The rows below fall into families. The same turns and mirrors carry the whole set onto itself and the rows of a family onto each other. For each named row, which other rows are in its family? Write them in the order they are listed.
These 18 rows form 3 families of 6 rows each.
zibaf: [ 53.9 -18.9  28.3  14.4  -2.1   6.3   4.2 -14.9 -28.8 -37.0   9.7 -16.1
 -16.4 -34.3]
bogi: [  8.7  41.6 -17.6 -36.6  13.6  20.1  -3.0  -8.7 -39.7 -20.6  18.3  20.9
 -22.3   1.7]
Guzo: [ 48.2  19.7 -15.5 -11.6   9.6 -14.7   6.6  16.2  36.8   2.6 -27.1   0.4
  13.8 -11.9]
vab: [ 47.3 -23.1  36.0   5.8  -4.8 -15.1 -14.7 -10.9 -32.5 -32.0   4.7   2.4
   4.8 -30.2]
Sedu: [ 37.1  17.0  -5.0 -35.2  27.5  31.2  19.6   3.4 -34.8 -16.9 -10.6  35.0
  -4.0  -3.7]
did: [-11.5 -22.5  -9.0   2.2 -24.2  14.1  -8.9  23.6 -49.8 -26.1   5.4 -23.7
 -28.3  19.2]
lotu: [ 44.1  42.0  -6.0 -13.4   9.7 -15.4   0.5 -23.1  31.3 -11.6   7.4  -4.7
   4.6 -26.9]
Vegib: [ 11.3  25.6 -11.3 -40.2   9.9  14.6   8.9   2.1 -34.4  -0.2   3.1  44.8
 -24.5  -5.5]
zesof: [-13.6 -15.6 -12.1   5.8 -54.2  21.0   3.3  11.3 -30.7  -4.5  17.0 -30.0
 -26.7   5.1]
vebi: [ -8.5 -21.0  -0.2  33.8   3.6   1.8  -4.5   6.6  18.9   2.8   5.3 -36.9
  17.2 -33.3]
sumaf: [ -0.5 -37.9   0.3 -16.3 -27.9   3.5 -11.9   9.9 -51.3  -7.1  12.1  -8.5
 -20.1  27.7]
Mani: [ -0.3 -39.7  12.4   7.1  -6.2 -12.3  -1.9  -2.1  11.3  -1.8  -2.4 -42.7
  38.6   7.7]
vepu: [ 21.8 -16.3  25.6  18.0 -10.5  24.0   5.9 -17.5 -34.0 -31.5  22.1  10.6
 -13.8 -46.7]
selu: [ 38.7  45.9   1.3 -12.3  -2.4 -21.2   7.2  -0.9  21.5  -5.2 -15.8   3.6
  21.0 -34.4]
biris: [  3.8  17.8 -19.0 -34.1 -38.3  20.4  31.6  14.6   3.8 -19.2 -19.6   1.8
  16.5  38.9]
rez: [-23.8  26.0 -23.8 -27.3 -20.6   8.6  16.8 -11.3  28.9 -16.4   9.0  -7.5
  16.0  31.2]
pipa: [-15.5  21.6 -15.0 -37.2 -24.8  17.8  37.7  -6.5  13.6   6.9  -4.2  -8.9
  24.7  26.1]
vurid: [ -7.0 -44.0   5.0  23.4   0.2  -1.1   6.9   0.7  30.9 -18.1  -0.5 -34.3
  14.7  -0.2]

Same family as pipa: zibaf, did, Vegib, selu, vurid
Same family as sumaf: bogi, vab, lotu, Mani, rez
Same family as vepu: Guzo, Sedu, zesof, vebi, biris

The rows below fall into families. The same turns and mirrors carry the whole set onto itself and the rows of a family onto each other. For each named row, which other rows are in its family? Write them in the order they are listed.
These 21 rows form 7 families of 3 rows each.
Batud: [ 59.0  -3.6 -33.0   6.4  46.9 -16.6  -6.4  16.0   0.5 -21.8  41.6  44.8
  19.4 -48.4]
beso: [ 16.4 -19.4 -26.9   9.3   1.0 -20.7  20.9  -3.8 -53.7   2.0  35.3 -17.7
 -39.4 -30.5]
zoz: [  3.8 -17.1 -20.6   6.1 -13.9 -26.2  17.0 -24.3 -36.9  11.0  34.2  14.8
 -38.3 -32.8]
Nof: [ 55.0  -8.1 -31.8   8.7  56.0  -6.0   9.1  23.2 -10.0 -15.3  38.0  21.1
  18.4 -58.2]
tamav: [ 20.6 -12.1 -38.1  27.4 -24.7 -23.0   3.3 -16.7 -40.4  19.1  30.2 -23.0
 -31.4 -47.9]
zug: [ 22.2 -28.9 -40.7  11.3  -6.6 -24.7   7.3 -29.6 -43.0  17.7  21.2 -21.4
 -22.0 -33.2]
zave: [ 68.0  23.8 -25.2 -11.3  50.5 -14.9   0.1   4.2  -9.3 -35.8  36.2  36.5
   1.1 -63.2]
zolot: [ 22.4  62.1 -51.8 -11.4 -11.7  16.6 -34.1 -28.6  -5.4 -16.4  49.8  -8.6
 -21.1 -12.9]
Der: [ 36.7  15.3 -25.6   6.7  64.9   4.1  -1.9   9.9   4.0 -34.9  44.2  35.6
   2.1 -58.7]
zim: [ 21.7  -5.4 -13.4  16.4  -3.0 -30.6  25.7 -33.0 -44.4   0.3  61.9  -6.2
 -34.7 -43.9]
gov: [ 15.9  65.3 -43.8   7.1   4.2   1.9 -49.7 -32.9  -8.1  -9.6  24.2 -26.6
  -9.7 -26.7]
losig: [ 32.2 -29.3 -24.6   1.1 -16.1 -38.5   1.3 -15.5 -35.9 -10.6  41.7 -24.2
 -38.7 -46.8]
biniz: [ 22.5  52.7 -23.5 -17.7   1.2  16.8 -40.3 -32.7   1.8  -7.2  42.6 -31.7
   1.0 -12.7]
Bizo: [ 37.0  47.7 -57.7  -4.4 -10.4  12.4 -53.0 -26.5  15.0 -14.7  41.0 -21.4
   3.6 -26.3]
fidif: [ 18.8  37.2 -50.7  -8.8  -9.1  -0.6 -68.9 -28.4   9.2 -17.5  24.3  -2.2
 -10.5 -19.6]
nodiz: [ 42.3 -11.2 -14.0  -7.4  60.0 -17.0 -17.6   4.8   8.5 -30.6  44.9  26.2
  22.2 -45.6]
fuvu: [ 21.4  54.4 -47.5   1.0  -4.2   3.1 -45.0 -18.3  27.4  -9.8  30.0 -27.4
   7.5 -40.1]
Muma: [ 22.5  47.6 -55.2   5.7   6.6  27.8 -53.1 -19.3  16.7  -5.2  30.6 -11.2
   8.8 -31.5]
fad: [ 48.3  29.5 -21.9  -1.4  60.4 -14.1  -2.0   4.6 -15.1 -22.3  50.0  42.7
  16.4 -30.5]
zetob: [ 61.5  -7.4 -21.7  10.3  47.3   4.5  -7.7  24.3   1.2 -22.2  34.1  37.3
   0.6 -54.1]
Guded: [ 23.9 -31.1 -25.7  19.2 -20.4 -29.0   5.8 -26.1 -36.3  13.6  45.4 -19.3
 -23.2 -35.6]

Same family as fuvu: zug, zetob
Same family as biniz: zoz, zave
Same family as tamav: Nof, Muma
Same family as Bizo: Batud, Guded

The rows below fall into families. The same turns and mirrors carry the whole set onto itself and the rows of a family onto each other. For each named row, which other rows are in its family? Write them in the order they are listed.
These 40 rows form 8 families of 5 rows each.
foti: [ -2.5 -15.0  15.3  48.1  77.4  -9.5 -16.6   9.4  10.5]
Mag: [ 52.4 -17.8 -10.8 -19.1  61.1  22.3  -3.9  -6.6 -11.6]
lus: [-16.7  -5.0  30.3 -14.0  69.2  16.3 -11.3  14.3  66.8]
zofu: [ -0.7 -26.8   7.5 -26.5  82.9  41.7   6.9  45.4  44.3]
Nadi: [ 29.0  -3.7   4.7  31.5  52.3   7.3  -4.4 -13.4 -16.7]
Fuda: [ 49.4 -15.9   4.3  15.5  77.4  12.5  18.0   6.6 -25.8]
bini: [ 55.8 -15.5  23.8 -31.4  61.8  26.8  24.3 -10.2  10.8]
fif: [ 41.8 -22.6  10.6  31.3  75.4  -2.1   3.1  -1.5 -19.1]
Zan: [ 13.6   3.5  41.8  12.9  71.7  12.1  52.5 -10.6  14.4]
kuf: [ 39.2 -18.4  19.8  14.7  65.1  34.2  39.6  12.6 -11.1]
meror: [ 29.7 -17.3  -1.8  14.0  64.6  21.6  27.1 -31.4 -11.4]
gife: [ 23.3 -18.8  19.5 -53.1  72.6  29.2   1.2  11.3  49.8]
Foli: [-8.9  6.3 43.2 33.4 58.8  6.1  3.7 -4.4 37.9]
leso: [-0.9 -7.3 30.0 48.1 65.9 22.8 25.3 19.6  8.5]
ruzi: [-16.2 -23.1   4.7   8.0  89.9  -1.8 -32.5  29.5  42.9]
Mura: [ 46.9 -27.4 -10.5 -35.0  89.0  24.2   4.5  24.9   0.7]
kofiv: [ 39.7 -30.4   6.2 -31.3  76.5  44.8  29.4  29.5  11.5]
Tobef: [-16.9   8.3  23.3  21.9  87.4 -25.7   1.0  -6.1  15.3]
lemum: [ 5.1 -3.3 15.3 52.2 74.9 -0.2  2.6 12.1 -3.2]
buka: [ 24.3 -22.3 -16.6 -44.7  70.0  24.9 -25.1  14.0  25.2]
nem: [-23.7  -2.0  10.1 -18.1  97.2 -16.9 -12.2   9.6  43.5]
luv: [ 34.0 -31.4 -16.9 -36.0  73.9  33.9  17.0 -17.2   7.7]
zega: [-13.5  -7.9   5.6  41.7  65.2  12.2  12.1 -23.1  12.7]
dud: [-18.4   5.0  41.9  12.5  77.0   7.8  35.9   3.2  42.4]
zate: [-17.8  -1.9  30.9 -23.1  84.0  16.9  27.8  16.1  60.7]
vibat: [ -7.2 -29.9 -18.0 -38.6  81.8  31.8  -5.1   2.5  46.6]
mip: [-25.3 -11.5  22.7  21.3  75.1  26.4   5.2  38.8  44.1]
rase: [ 21.7 -37.4  -8.2 -36.7  93.4  12.0 -22.3  28.2  29.2]
Zodam: [-23.5  -6.8   7.7  23.7  85.8   2.9 -20.1  35.1  37.1]
Buk: [ 12.8 -14.0  -0.8 -55.8  99.5  -5.3  -1.2   8.1  27.5]
siti: [-13.1   1.4   7.5  37.0  59.1   2.3 -25.8   2.2  20.7]
miru: [-16.2 -11.4  -7.2  -8.9  68.4  13.1 -38.2  19.6  43.9]
Seka: [ 41.3 -11.7   4.9 -38.2  91.5  -7.1  19.9 -11.9  -8.0]
Supob: [ 33.3  -8.3  29.3 -25.4  76.3  22.5  55.5  -5.7  16.0]
setod: [ 35.0  -0.3  39.9  21.0  53.9  11.8  24.0 -19.9   2.3]
Rebug: [  2.4 -22.0  -8.2 -30.7  94.9  17.8 -18.8  41.9  39.2]
zat: [ 15.3 -12.8  22.8 -47.0  84.8  24.9  38.8   9.5  42.1]
Geton: [ 23.5   2.3  19.4  11.4  82.7 -19.2  20.9 -21.0 -15.9]
refo: [-37.1 -14.0  -3.1  11.2  76.4  16.9  -8.9  -1.8  49.9]
zer: [ 55.5 -37.1  -4.0 -21.3  84.0  10.5  -2.0   8.3  -8.3]

Same family as Rebug: Fuda, Mura, lemum, Zodam
Same family as rase: foti, fif, ruzi, zer
Same family as kuf: zofu, leso, kofiv, mip
Same family as meror: luv, zega, vibat, refo
Same family as Tobef: nem, Buk, Seka, Geton
Same family as setod: lus, bini, gife, Foli

The rows below fall into families. The same turns and mirrors carry the whole set onto itself and the rows of a family onto each other. For each named row, which other rows are in its family? Write them in the order they are listed.
These 30 rows form 6 families of 5 rows each.
Nilub: [ 28.6  15.5   3.8  10.9  -1.4 -55.7  15.9  11.6  21.5  13.4]
Degus: [ 36.4  14.2  15.7  17.0   2.5 -47.5   5.7   1.7  32.4  18.0]
dil: [ 27.9 -10.3  -8.3  33.9   3.0  32.4  -0.2 -22.6   9.1  34.1]
botod: [ 32.4  13.7 -10.3  22.4 -33.8  17.0  12.8   7.8  60.1 -11.6]
Nor: [ 11.3 -11.9  45.1 -29.1   9.1  30.7   5.8   3.2  27.1 -22.2]
sibe: [ 22.7  15.8 -15.1  13.0 -42.7   3.6  33.9  17.7  49.3 -15.1]
lelag: [ -4.7  -9.7  14.1 -41.6   4.3  14.2  25.2  24.1   4.2 -31.7]
bot: [  2.8  -5.0 -30.4  10.8 -15.9  -0.5  45.7   3.8 -18.8  23.8]
mutut: [ 25.2 -15.4  44.5  19.6   3.6  -9.3  40.8 -33.5  12.9  -4.9]
gik: [  8.6  -2.8  10.6  12.0 -26.2  -2.7  56.7 -11.5  -2.0  34.9]
Senen: [ 35.3  11.8 -15.5  19.4  14.8 -40.5 -11.2  10.7  21.6   9.3]
Mili: [ 22.5  14.6 -30.3  15.4 -35.5   7.9  23.3  20.3  46.1 -18.3]
kul: [  2.0 -12.8   1.5 -33.5  17.2  27.6   1.7  22.6   5.8 -34.6]
bizub: [  8.7 -13.2  14.6   6.6  -1.3 -26.5  61.4 -11.9  -9.6 -14.9]
sot: [ -4.5 -15.6  32.6 -32.3   0.0  24.8  -9.9 -18.9  29.9  16.4]
lipo: [ 27.9  15.4  -3.6  17.8 -40.8   8.6  26.9   9.8  57.9 -11.0]
moden: [  8.2 -16.3 -26.7  10.9  15.5 -15.7  36.2  -2.3 -21.2 -25.2]
telud: [ 11.6 -13.9  20.1 -26.2  20.0  37.9 -10.5   9.1  19.7 -28.1]
vuz: [ 14.5  -9.4 -42.6  24.2   2.4  20.8  10.5  -3.3 -12.3  22.6]
feru: [ -5.7 -17.2  -0.1 -29.6  11.7  31.3 -25.3 -10.2  18.4   8.0]
sikun: [  1.6  -9.8  41.4 -39.0  -0.5  16.2  27.6  12.7  17.2 -24.9]
kabil: [ 28.9  13.0 -26.9  21.4 -30.1  16.5  10.1  14.7  52.3 -16.6]
buvo: [ 24.5  -6.6  24.4  26.6 -15.9  17.4  27.8 -27.4  15.6  41.3]
somam: [ 24.8 -21.2 -22.9  26.9  31.8   8.2   1.0 -16.9  -6.5 -21.5]
pav: [ 34.3 -20.1  21.5  32.5  24.1  12.6   3.4 -36.1  14.9  -8.3]
nivu: [ 28.1  13.5 -16.0  12.5   6.8 -52.1   5.6  16.7  15.7   7.7]
fab: [ 40.4  12.2   4.4  22.9  11.9 -38.0 -11.4   1.6  31.8  15.1]
pep: [-24.8 -11.8   1.2 -49.3  -9.4   1.4  19.7   5.3   3.2   4.3]
lor: [-16.2 -12.1  32.8 -43.7 -13.7   6.6  18.5 -10.4  20.1  14.0]
tif: [-18.6 -15.2 -18.8 -40.3   6.2  16.5  -7.7   4.4   2.4   0.5]

Same family as fab: Nilub, Degus, Senen, nivu
Same family as kabil: botod, sibe, Mili, lipo
Same family as pav: mutut, bizub, moden, somam
Same family as lelag: Nor, kul, telud, sikun

